(in the rows, 128 means zero)
The rows of X fall into a few groups, which share some directions, and each row is roughly a mix of its group's hidden directions.
X (136 x 11):
[[128  97 108 126  92  83 133 151 130 113  93]
 [140 136 139 161 133  81 121 150 170 152 144]
 [134 159 146 127 166 169 128 140  89 103 132]
 [140 108 124 140 112 103 151 176 159 146  97]
 [121 158 142 115 144 118  68 141 121 106 154]
 [125 112 114 124 121  96  76 172 150 129 126]
 [131  99  98 129  90  77 141 140 129 129 102]
 [155 154 133 115 113  99 146 117 118  69 141]
 [112  82 122 164  99 113 100 115 121 135  98]
 [183 146 122 144 135 123 171 114 117 138 100]
 [127  75 130 148 124 104 104 140 164  98 118]
 [149 137 124 166 129  90 122 128 164 158 160]
 [152 157 150 102 171 148 144 142 116 114 162]
 [ 91 105 151 161 144 164 150 128 131 131  94]
 [107 159 170 140 150  96  97 121 150 109 139]
 [ 73 113 141 130 114 122  90 147 150 128 157]
 [116  92 138 146 108 121  94  76 124 144 109]
 [145 102 134 148 126 165 179 132 147 157 119]
 [ 66 105 151 132 131 165 124 128 136 128 109]
 [192 150  91 133 135 107 138 128 119 130 121]
 [127 115  82 150 122 175 104 137 125 156 113]
 [123 105 127  93 137  99 154 106 176 129 153]
 [149 134 159 123 128 146 102 169 173 104 129]
 [120 105  80 127 135 182 105 113 128 134 116]
 [107 120 141  87 156 149 146  88 151 102 134]
 [ 67 130 143 110 118 162 127 107 135 129 154]
 [162 154 128 125 140 109 185  97 129 140 122]
 [163 116 109 158 131 100 102 173 139 133 105]
 [ 87  78 121 136 153 109 133 106 138 103 145]
 [127 153 168 133 141  90 154 153 121 161 109]
 [116 133 158 115 167 114 142 155 138 157  84]
 [155 112 103 131  95 137 124 105 127  72 145]
 [119 168 147 121 163 146  94 104 118 116 162]
 [105 105 145 134 166 105 116 156 153 150  91]
 [133 112  85 155 113  89 160 107 120 150 117]
 [140 104 166 150 104  85 148 148 147 116 147]
 [112  97 103 129 127 134 163 129  78 159 114]
 [106 137 105  92 105 115 147 121 182 140 142]
 [ 81 152 117 106 157 151 155 108 141 102 124]
 [128 159 134 116 154 119  75 125 117 109 167]
 [131 167 141 143 157 119  96 103 139 132 174]
 [194 138  95 133 137 103 125 140 115 122 126]
 [113 124  85 115 117 119 113 115  66 137 134]
 [110  78 132 133 101 110 106  93 147 144 107]
 [129 173 116  93 146 141 161 122 150 114 159]
 [123 133  76 113 139 180 109 108 118 116 130]
 [ 61 113 148 108 121 153 110 124 138 125 140]
 [152 148  96 148  83 148 129 115 102 119 160]
 [146 108 133 145 114 117 167 156 170 162 112]
 [119 158 142 127 158 116 141 153 115 173  89]
 [124 162 141 127 158 152 115  80 121 125 165]
 [164 150  99 101 121  87 107 125 122 119 161]
 [130 173 143  97 145 139 174 124 102 139 139]
 [110 120 107 124  93  81 124 109 119  98  94]
 [124 108 147 161 139 173 157 131 121 134  85]
 [191 134 109 141 142 104 146 139 124 133  97]
 [131 163 155 129 136 123 104  91 165  95 146]
 [159 144 144 118 146 172 103 157 154 124 157]
 [107 137 116  90 147 116 168 117 171 117 148]
 [188 141  85 117 139 122 119 132 107 114 142]
 [148 134 113 150  83 127 145 106 104 114 173]
 [ 98 129 135 106 107  89  90 141 153 132 161]
 [134 105  93 122 109 160 103  95 132  90 146]
 [136  85 133 165 103 102 100 114 116 149 103]
 [121 149 155 111 150 146  75 147 119 102 151]
 [112 165 117  91 149 133 161 109 158 121 155]
 [ 97 180 117 110 143 170 142 136 123 109 123]
 [ 81 147 137 106 109 125 117  95 126 122 173]
 [121 131 132 164 117 154  98 148  84 126  91]
 [138 135 129 142 135  96  86 169 134 150 165]
 [153 166 147 100 166 149 145 139 118 119 161]
 [152 125 119 142 161 161 171 109 104 118 100]
 [106 120 139 119 168 151 138 164 145 171 108]
 [135  92 115 147 105 178 130 155 149 149 143]
 [142 121 122 113 110 117 130  87 123  68 151]
 [108  97 167 109 160  93 137 129 157 110 125]
 [190 111 161 121 117 109 120 134 128 157 125]
 [121 160 158 130 145 128 114  82 153  90 139]
 [124 135 108 157 141 142 130 167 120 179  97]
 [110 131 174  81 162 116 149 116 140 122 132]
 [119 103 133 125 112 144 179  84 129 116 100]
 [136 154 126 157 134  86  88 114 146 121 163]
 [ 82  98 164 163 128 157 128 142 134 130 119]
 [145 104 142 155  81 104 139 121 132 109 168]
 [149 142 157 125 135 134 105 172 177 112 129]
 [127 175 160 116 133 103 164 125 101 149 143]
 [160 121 143 164 108 130  95 137  90 147 102]
 [160 146  96 104 119  85  97 137 130 123 156]
 [105 139 112 120 114  79 105  98 108  95 115]
 [ 72 133 144  96 114 128 115 109 137 125 167]
 [106 145 122 162 131 160 112 147  84 113  97]
 [126  72 116 136 130 135 104 141 168  98 118]
 [ 74 163 107 128 134 161 136 135 122 110 103]
 [116 180 123 109 153 164 151 149 119 106 130]
 [ 76 128 133 118 137 178 145  98 124 123 139]
 [116  96 104 130  99 122 169 124 110 132  82]
 [131 145  92 130 114 183 135 120 105 150 156]
 [100 164 120 111 165 151 157 155 125 101 137]
 [133 158 133 136 156 119  87 137 124 151 179]
 [135  76 143 137 103 113  99  90 134 144 110]
 [105 146 116 102 120 102  87 110  96  91 124]
 [155 129 149 104 170 124 158 166 128 113 152]
 [134 107 113 120 102  92 118 183 135 121  99]
 [135 136 135 160 130 117 154 100 157 177 156]
 [121 112 154  98 149  95 127 112 150  77 129]
 [171 132 147 151 103 137  99 135  97 150  98]
 [ 81 130 167 135 120 156 159  96 127 135 135]
 [178 123 102 145 145 113 134 157 139 138  87]
 [111 157 124 122 165 159 151 161 110  92 130]
 [114 128 160 153 144 143 186  99 125 134 113]
 [129 104 132 113 174 121 158 138 135  90 164]
 [183 130  94 115 136  93 106 152 124 120 125]
 [124 138 166 144 137  90 154 158 125 167 112]
 [124 103 153 169 135 119 138 158 148 143  83]
 [ 57 113 149 125 121 152 111 126 140 128 130]
 [123 151  85 115 131 166 122  90  96 130 142]
 [125 185 113 107 139 145 157 165 135 121 137]
 [134 136 160 154 127  96 156 175 132 158 122]
 [115 146 113 107 128 102  78 118  97  94 140]
 [112 147 126  86 175 152 122 124 128 134  89]
 [139 107 109 138 123 115  74 177 136 124 116]
 [133  98 140 158 114  73 106 130 143 109 106]
 [168  94 147 146 100 103 101 124 122 160 117]
 [137 147 143 148 166 141 121 134 133 168 176]
 [131 129 163 109 116 148 126 112 164  76 112]
 [175 118 102 146 135 103 105 172 138 131 112]
 [104 112 129 108 116  95  72 156 141 119 141]
 [190 154 110 137 132 121 161 110 109 131 122]
 [189 136 125 138 117  86 129 149 132 141 109]
 [116 155 137 108 141 150  82 107 101  98 152]
 [157 110 135 101 117  90 142 109 169 153 146]
 [162 118 139 149  90 118  91 105 116 163 116]
 [120 113 179 130 143  93 149 152 145 153 108]
 [152 143 113 123 105 127 141 125 124  71 169]
 [140 141 145 133 167 176 133 134 127 158 164]
 [ 98 168 125 106 162 156 153 156 126 108 131]]
Here is one row of each group, with its name. Which group are the others in?
[192 151 115 126 133 108 156 112 108 125 136]	W
[105 118 133 140 152 112 125 112 111 182  87]	C
[145 167 151 132 153 138  93 129 161 123 165]	Z
[125 161 128 159 122 156 106 152  83 133 100]	F

[143 129 126 165 135 125 158 104 151 175 157]	Z
[149 159 123 139  99  88 125 107 105  89 144]	C
[114 125 120  94 119 126  99 164 100  92  96]	Z
[140 122 108 121 123  81  84 166 150 130 131]	W
[121 135 175 120 153  90 153 163 144 137 116]	C
[139 131 152  98 123 181 108 137 141  88 126]	Z
[136 104 148 142 133 158 183 131 149 162 122]	Z
[110 104 146 158 145 162 153 139 137 138  81]	W
[126 109 155 138 136  63 124 131 145  99 116]	C
[141 118 130 143 118  83 126 178 161 150 125]	Z
[126  83 100 134 131 165  97 141 158 122 105]	C
[125 120 146 141 165 160 128 150  87  92 110]	F
[108 182 107 128 143 157 149 156 114 106 125]	F
[108 161 127 117 159 164 143 168 110  99 131]	F
